In the data rows, the value 500 means zero.
Some points, each followed by its number:
tensor([675, 799, 376, 378, 622, 380, 480, 686, 613, 377, 632, 605, 370,
        707, 654, 375, 567, 707, 375, 641, 446, 390, 610, 505]) 0
tensor([555, 840, 376, 378, 572, 380, 377, 669, 430, 377, 643, 834, 370,
        702, 688, 375, 777, 592, 375, 623, 460, 577, 741, 393]) 1
tensor([752, 673, 376, 435, 376, 544, 737, 375, 377, 377, 390, 375, 619,
        374, 385, 605, 376, 702, 750, 373, 387, 503, 625, 430]) 2
tensor([663, 387, 499, 378, 584, 380, 602, 715, 752, 816, 378, 393, 370,
        552, 414, 783, 376, 376, 375, 373, 494, 390, 393, 698]) 3
tensor([733, 572, 651, 597, 664, 400, 377, 375, 561, 377, 378, 375, 525,
        374, 508, 525, 376, 528, 741, 552, 387, 637, 683, 875]) 4
tensor([372, 653, 376, 429, 376, 380, 776, 417, 377, 377, 378, 375, 602,
        374, 379, 769, 789, 623, 375, 373, 387, 390, 647, 793]) 5
tensor([372, 558, 551, 586, 376, 797, 377, 375, 377, 736, 703, 566, 370,
        721, 450, 467, 376, 376, 519, 560, 387, 390, 373, 377]) 6
tensor([390, 719, 721, 607, 376, 786, 377, 626, 887, 649, 724, 375, 370,
        374, 379, 375, 376, 745, 724, 636, 999, 752, 373, 397]) 7
tensor([372, 379, 388, 655, 677, 380, 377, 375, 377, 377, 378, 375, 664,
        374, 665, 477, 376, 454, 461, 373, 387, 626, 477, 796]) 8
tensor([372, 379, 432, 378, 376, 628, 565, 412, 715, 829, 610, 554, 590,
        550, 379, 529, 759, 376, 577, 417, 387, 660, 373, 377]) 9
tensor([372, 379, 480, 381, 474, 536, 377, 686, 377, 553, 584, 662, 644,
        577, 436, 701, 763, 376, 414, 631, 387, 390, 373, 377]) 10
tensor([487, 461, 376, 378, 595, 380, 377, 612, 377, 779, 378, 799, 370,
        704, 661, 375, 755, 771, 375, 527, 855, 785, 450, 440]) 11
tensor([372, 379, 376, 505, 622, 380, 377, 699, 377, 433, 686, 751, 635,
        374, 379, 375, 768, 376, 451, 399, 387, 566, 524, 493]) 12
tensor([372, 379, 376, 569, 376, 747, 377, 677, 740, 666, 378, 861, 370,
        619, 379, 375, 376, 660, 375, 373, 495, 390, 766, 482]) 13
Which point above is nearest to each new point, looking only along the 6 directions in which the numbered points spread most? Its number follows each.
tensor([372, 379, 376, 378, 376, 380, 744, 375, 831, 464, 732, 516, 440,
        542, 379, 375, 423, 376, 375, 719, 639, 390, 749, 711]) : 13
tensor([566, 521, 600, 378, 653, 380, 377, 589, 377, 377, 378, 445, 370,
        593, 591, 750, 376, 516, 375, 636, 669, 390, 373, 377]) : 0
tensor([623, 379, 376, 378, 572, 380, 377, 710, 377, 377, 378, 780, 370,
        374, 650, 765, 526, 376, 375, 624, 499, 390, 541, 377]) : 12
tensor([706, 379, 764, 704, 637, 427, 377, 375, 377, 377, 378, 561, 558,
        374, 379, 375, 376, 376, 792, 373, 387, 390, 373, 377]) : 8
tensor([691, 670, 775, 378, 676, 380, 377, 680, 377, 774, 378, 698, 370,
        739, 379, 634, 510, 621, 537, 673, 999, 390, 373, 703]) : 11
tensor([372, 379, 376, 378, 376, 761, 377, 528, 377, 834, 711, 375, 711,
        742, 510, 740, 376, 376, 438, 601, 387, 609, 373, 377]) : 9
tensor([372, 388, 376, 711, 376, 809, 687, 538, 679, 656, 409, 563, 378,
        545, 533, 698, 376, 677, 723, 373, 397, 594, 769, 377]) : 6
tensor([372, 483, 376, 644, 467, 514, 634, 698, 377, 377, 378, 375, 370,
        374, 379, 375, 376, 376, 375, 373, 387, 390, 373, 377]) : 10
tensor([372, 811, 376, 478, 613, 380, 377, 654, 377, 377, 398, 630, 370,
        374, 379, 375, 376, 376, 375, 373, 726, 390, 373, 377]) : 0
tensor([372, 807, 784, 665, 376, 805, 377, 544, 652, 433, 655, 375, 370,
        374, 425, 375, 376, 701, 477, 437, 408, 613, 438, 570]) : 6
tensor([372, 745, 659, 658, 376, 588, 741, 378, 809, 377, 463, 375, 534,
        374, 379, 375, 376, 376, 570, 476, 387, 595, 719, 676]) : 2
tensor([456, 379, 395, 383, 376, 771, 377, 661, 716, 377, 417, 375, 502,
        625, 639, 375, 376, 376, 375, 649, 710, 390, 373, 377]) : 13
